In the data rows, 128 means zero.
Here is a table of points, one per row:
[116 117 104 168 184  84 156  85]
[153 162 142 118 154  80  95 122]
[ 93 154 140 134 175  98 108 134]
[ 93 155  97 163 172  97 112 122]
[117 155 113 143  95 154 101 146]
[155 110 126 143  78 160 141 115]
[100 151 137 122 171  86 125 133]
[172  90 172  73 103 137 156 124]
[ 97 151  88 180 160 109 112 107]
[ 93 120 111 120 157 141 130 159]
[151 105 181  73 112 115 149 139]
[ 69 122 151 129 133 179 105 144]
[150 108 142 109 126 131 149 110]
[145 126 167  75 109 135 120 151]
[118  58 177 117 137 148 184  89]
[113 138  92 172 163  98 138 101]
[123 167 145 163  97 162  77  94]
[135 132 132 137  91 150 118 134]
[ 76 111 156 115 130 173 130 141]
[113 157  71 197  80 176  97 113]
[127 140 166  81 121 121 111 156]
[132 143 146  99  89 163  99 153]
[186  69 104 181  65 163 185  75]
[142 119 184  61 134 115 127 152]
[125 132 123 142 123 122 131 123]
[122 131 115 142 147 120 126 119]
[179  85 127 149  60 172 164 103]
[146  93  88 120 155 100 169 164]
[132 136 177  69 113 135 115 158]
[146 134 111 153  69 177 118 126]
[ 98 126 143 151 184  82 134 114]
[145 115 185  61 139 114 128 154]
[ 98 124 135 136 182  80 132 117]
[174  99 122 144  57 184 146 111]
[119 163  66 118 120 106 139 186]
[ 79 104 151 122 132 178 121 134]
[162  85  79 200  93 137 176  72]
[100 135  94 180 166  99 133 103]
[124 102 100 177 176  89 160  83]
[181 186  85 101 111  72 102 167]
[135 154 134  98  82 172  94 158]
[ 85 120 117 122 144 164 121 154]
[145 126 179  60 128 131 114 158]
[120 130  84 189 162 105 142  94]
[160 121 149 102  67 168 127 145]
[102 123 159  99 188  76 137 112]
[ 83 132 126 115 147 156 124 159]
[117 151 151  96 116 131 100 156]
[103 134 144 150 177  86 130 119]
[153  87  95 166 183  85 180  75]
[135 154 171 115 148 108  94  96]
[153 117 170  73 105 147 132 137]
[137 158 167 107 148 112  94  96]
[146 128 139 120  78 163 125 133]
[149 131 146 110  69 170 115 147]
[110 145 103 165 144 127 108 124]
[121 117  97 174 161 100 146  92]
[124 161  63 142  99 119 140 190]
[ 69 129 127 157 116 189  96 140]
[145 138 146  96  78 167 115 146]
[ 70 119 151 130 125 183  97 149]
[102 143  87 173 176  85 121 113]
[ 89 151  99 167 179  89 109 111]
[141 120 174  78 109 138 119 150]
[192  73  89 179  54 187 183  73]
[112 143 142 112 153 102 117 137]
[179 192  71 149  72  86  91 175]
[107 162 106 147 150 123 100 143]
[136 110 102 162 162  99 162  92]
[120 139 186 117 143 141  94  77]
[192 163 108  83 146  57 146 148]
[124 126  86 116 134  91 156 179]
[ 85 166  88 172 179  96 103 120]
[150 132 144 104  70 177 103 151]
[181  72 133 147  77 159 182  79]
[155 122 158  79  94 153 125 143]
[117  90 108 132 152 102 173 156]
[ 73 123 149 129 136 171 112 150]
[103 137 143 124 195  71 149 117]
[152  63 134 117 148 119 193  99]
[ 79 110 156 105 143 171 115 151]
[110 129  88 182 166  92 134 102]
[113 111 143 133 182  83 150 105]
[ 70 126 148 121 137 176 104 154]
[ 80 130 114 136 125 167 117 155]
[168 179 108 108 127  73 102 152]
[148 115 177  67 123 132 133 140]
[177 166 115 102 155  67 120 136]
[107 139 127 144 184  77 120 109]
[ 77 122 142 117 125 172 113 152]
[ 80 123 132 113 133 177 109 154]
[160 108 180  60 120 127 140 145]
[130 110  87 188 156 106 154  87]
[132 122  87 185 122 130 138  99]
[130 107  99 177 169  85 154  86]
[107 131  97 184 175  93 133  92]
[151 119 177  64 113 144 113 155]
[131 121 111 162 128 128 135 107]
[138 111  99 180 112 124 153  97]
[184  77 169  73  98 150 175  98]
[173 171  81 166  99  96  96 130]
[150 169 133 135 137  91  88 124]
[133 121 153 107 117 135 127 130]
[149  94  87 116 146  93 177 158]
[ 80  97 155 117 150 162 149 118]
[145 146  98 161  60 188 100 138]
[ 76 126 136 130 119 181 113 145]
[ 72 120 148 129 136 180 108 139]
[117  83 125 130 143 111 175 140]
[176  78  90 100 128  81 199 150]
[185 179  88 105 110  68 126 155]
[173  90 165  85  82 161 156 116]
[109 156 178 138 128 160  77  86]
[132 149  70 119 105 110 142 187]
[ 95 158 105 157 159 112 105 119]
[156 126 148 100  71 162 138 137]
[155  85  91 178 166 100 172  74]
[ 99 145  89 114 151 109 129 176]
[158 166 121 140 142  86  95 124]
[137 105 105 170 154 103 156  88]
[117 123 103 172 171  96 143  92]
[147 126 146  93 110 137 134 133]
[129 106  98 181 165  94 156  91]
[145 102  98 179 163 105 153  88]
[145 149 142  96  68 176 103 157]
[122 170 162 129 116 146  74 110]
[128 153 142 100  86 164  94 159]
[150 158 155 108 162  83 110 100]
[ 97 153  83 188 158 120 107 110]
[127 154  52 183  72 162 131 178]
[163 138 159 103 160  89 114  94]
[ 85 130 105 151 104 181 111 155]
[140 145 147  90  91 159 110 149]
[ 77 120 135 130 130 171 112 154]
[ 74 121 125 155 110 185 106 137]
[132  53 173 110 151 148 192  79]
[149 174 112 150 130  92  87 128]
[101  75 163 102 146 161 165 111]
[ 99 151  96 164 176  93 110 128]
[145  87  97 123 142  88 176 170]
[116 130  88 190 146 109 145  93]
[157 120 158  93  71 168 130 139]
[111 161 151 179  84 182  74  81]
[ 94 148  90 182 162  99 114 110]
[184  80 160  85  78 164 165 107]
[145 135 143 116  65 179 113 141]
[126 105 132 122 179  97 146  95]
[173  89  87 101 124  76 190 167]
[152 120  83  94 128  80 181 185]
[141 143 161  78  88 156 107 158]
[145 121 151  97 110 138 131 133]
[167  69 100 133 140  90 200 121]
[128 156 150  88  89 161  95 162]
[174 176 104 107 134  75  98 152]
[ 76  99 160 115 153 163 133 126]
[ 98 154  92 176 151 118 114 118]
[120 117 113 148 182  87 143 105]
[127 178 138 144 113 132  74 122]
[156 167 127 124 150  81  95 125]
[125 150 177 125 126 146  81  93]
[165 180  86 163  99  96  87 141]
[106  81 157 106 137 155 157 127]
[111  69 167 116 137 147 181 102]
[188 183  74 136  75  85 116 158]
[144 154 105 136  64 183 103 143]
[104 167 158 168  94 179  76  80]
[106  72 167 108 147 160 171 101]
[135 136 175  67 124 128 115 155]
[142 142  90 177  65 177 116 124]
[123 152 142 105  97 149  97 157]
[105 124 109 166 180  81 139 100]
[136 155 124 117  76 169  99 155]
[150 101 196  54 141 102 146 149]
[136 129 166  85 114 123 121 151]
[136 116  88 115 135  93 160 179]
[ 89 161  87 175 171 102 104 120]
[ 85 130  95 163  94 187 101 156]
[ 90 162  96 170 180  90 102 121]
[ 97 142 116 168 188  85 122 118]
[113 165 159 159 102 167  79  85]
[104  73 168 108 146 156 172 111]
[134 118 163  92 138 111 128 138]
[136 101  89 180 173  88 167  76]
[171  94 163  85  86 155 152 120]
[140 152 170 114 149 103 102  93]
[144  92  80 194 136 111 168  78]
[ 89 154 102 165 181  88 109 130]
[ 87 100 150 112 143 145 150 145]
[132 136 172  76 105 136 115 156]
[180  83 155 109  65 167 164 110]
[172  96 173  68  98 139 162 123]
[129 128  94 173 135 126 123 106]
[131 152 179 100 147 125  90  93]
[193  69 148 112  63 170 181  91]
[ 68 115 154 138 135 180 103 141]
[153 115 164  88  88 149 133 139]
[106 148  82 184 163 106 117 101]
[177  82 177  67 115 135 167 108]
[114 152 137 111 137 122 101 155]
[106 155  96 166 136 121 109 123]
[118 151  82 107 149  96 141 183]
[135 120 183  67 134 114 129 149]
[150 122 115 149  75 170 128 119]
[182  81 140 125  66 167 169 101]
[169 173 108 118 141  78  99 141]
[138 137 168  76  96 149 108 157]
[140 122  78 106 150  89 172 172]
[ 74 107 158 112 142 172 124 135]
[122 161 172 121 132 140  81  96]
[ 89 155 105 152 187  83 112 116]
[132 129 147 102 131 118 125 141]
[138 125 187  59 125 128 115 160]
[ 95 157  83 175 176  95 110 118]
[ 98 126  93 127 148 118 135 173]
[119 156  72 131 112 117 144 184]
[125 153 138 111  88 154 106 150]
Along one direction, these points spread out more than along any other. For each point below, how far along it does it lie, from 0 to 99? 50 is the average, and the first point above lies past it.
[127 154  52 183  72 162 131 178] 54
[103 137 143 124 195  71 149 117] 68
[ 77 122 142 117 125 172 113 152] 41
[ 89 161  87 175 171 102 104 120] 77
[126 105 132 122 179  97 146  95] 61
[168 179 108 108 127  73 102 152] 55
[ 80  97 155 117 150 162 149 118] 46
[150 158 155 108 162  83 110 100] 56
[ 79 110 156 105 143 171 115 151] 40
[145 115 185  61 139 114 128 154] 32
[106 148  82 184 163 106 117 101] 77
[142 142  90 177  65 177 116 124] 47
[132 136 177  69 113 135 115 158] 29
[132 143 146  99  89 163  99 153] 31
[146 128 139 120  78 163 125 133] 34
[102 123 159  99 188  76 137 112] 60
[ 95 158 105 157 159 112 105 119] 68
[122 161 172 121 132 140  81  96] 45
[109 156 178 138 128 160  77  86] 44
[ 68 115 154 138 135 180 103 141] 44
[121 117  97 174 161 100 146  92] 72
[120 139 186 117 143 141  94  77] 44
[137 105 105 170 154 103 156  88] 68
[137 158 167 107 148 112  94  96] 49
[106 155  96 166 136 121 109 123] 65
[104  73 168 108 146 156 172 111] 41
[ 97 153  83 188 158 120 107 110] 75
[184  77 169  73  98 150 175  98] 25
[150 108 142 109 126 131 149 110] 43
[ 74 107 158 112 142 172 124 135] 41
[ 94 148  90 182 162  99 114 110] 76
[129 106  98 181 165  94 156  91] 74
[106  72 167 108 147 160 171 101] 41
[130 110  87 188 156 106 154  87] 74
[152  63 134 117 148 119 193  99] 50
[112 143 142 112 153 102 117 137] 54
[116 130  88 190 146 109 145  93] 73
[149  94  87 116 146  93 177 158] 57
[172  96 173  68  98 139 162 123] 25
[100 135  94 180 166  99 133 103] 76
[105 124 109 166 180  81 139 100] 75
[173  89  87 101 124  76 190 167] 52
[106  81 157 106 137 155 157 127] 40
[132 129 147 102 131 118 125 141] 44
[122 131 115 142 147 120 126 119] 59
[146  93  88 120 155 100 169 164] 58
[149 131 146 110  69 170 115 147] 28
[114 152 137 111 137 122 101 155] 48
[179 192  71 149  72  86  91 175] 55
[151 105 181  73 112 115 149 139] 31
[135 154 171 115 148 108  94  96] 50
[135 154 134  98  82 172  94 158] 30
[123 167 145 163  97 162  77  94] 47
[ 99 151  96 164 176  93 110 128] 74
[116 117 104 168 184  84 156  85] 77
[ 80 123 132 113 133 177 109 154] 42
[162  85  79 200  93 137 176  72] 61
[ 95 157  83 175 176  95 110 118] 79
[153 115 164  88  88 149 133 139] 28
[135 120 183  67 134 114 129 149] 34
[131 121 111 162 128 128 135 107] 58
[167  69 100 133 140  90 200 121] 58
[ 98 154  92 176 151 118 114 118] 70
[182  81 140 125  66 167 169 101] 30
[129 128  94 173 135 126 123 106] 64
[113 157  71 197  80 176  97 113] 57
[ 93 154 140 134 175  98 108 134] 63
[177  82 177  67 115 135 167 108] 28
[147 126 146  93 110 137 134 133] 37
[ 85 130  95 163  94 187 101 156] 48
[118 151  82 107 149  96 141 183] 59
[117 151 151  96 116 131 100 156] 40
[124 161  63 142  99 119 140 190] 56
[127 140 166  81 121 121 111 156] 36
[132 149  70 119 105 110 142 187] 53
[122 170 162 129 116 146  74 110] 44
[125 153 138 111  88 154 106 150] 36
[ 93 155  97 163 172  97 112 122] 74
[ 98 124 135 136 182  80 132 117] 67
[110 145 103 165 144 127 108 124] 63
[130 107  99 177 169  85 154  86] 75
[ 74 121 125 155 110 185 106 137] 46
[132  53 173 110 151 148 192  79] 42
[ 87 100 150 112 143 145 150 145] 45
[134 118 163  92 138 111 128 138] 42
[171  94 163  85  86 155 152 120] 25
[174 176 104 107 134  75  98 152] 56
[ 69 122 151 129 133 179 105 144] 43
[102 143  87 173 176  85 121 113] 78
[152 120  83  94 128  80 181 185] 53
[100 151 137 122 171  86 125 133] 62
[173  90 165  85  82 161 156 116] 24
[ 69 129 127 157 116 189  96 140] 47
[ 77 120 135 130 130 171 112 154] 45
[149 174 112 150 130  92  87 128] 61
[192 163 108  83 146  57 146 148] 55
[153 162 142 118 154  80  95 122] 57
[136 116  88 115 135  93 160 179] 56
[ 72 120 148 129 136 180 108 139] 44
[107 131  97 184 175  93 133  92] 78
[131 152 179 100 147 125  90  93] 44
[138 125 187  59 125 128 115 160] 28
[184  80 160  85  78 164 165 107] 23
[127 178 138 144 113 132  74 122] 50
[ 89 154 102 165 181  88 109 130] 76
[ 83 132 126 115 147 156 124 159] 48
[120 117 113 148 182  87 143 105] 70
[119 156  72 131 112 117 144 184] 56
[138 137 168  76  96 149 108 157] 27
[103 134 144 150 177  86 130 119] 66
[156 126 148 100  71 162 138 137] 28
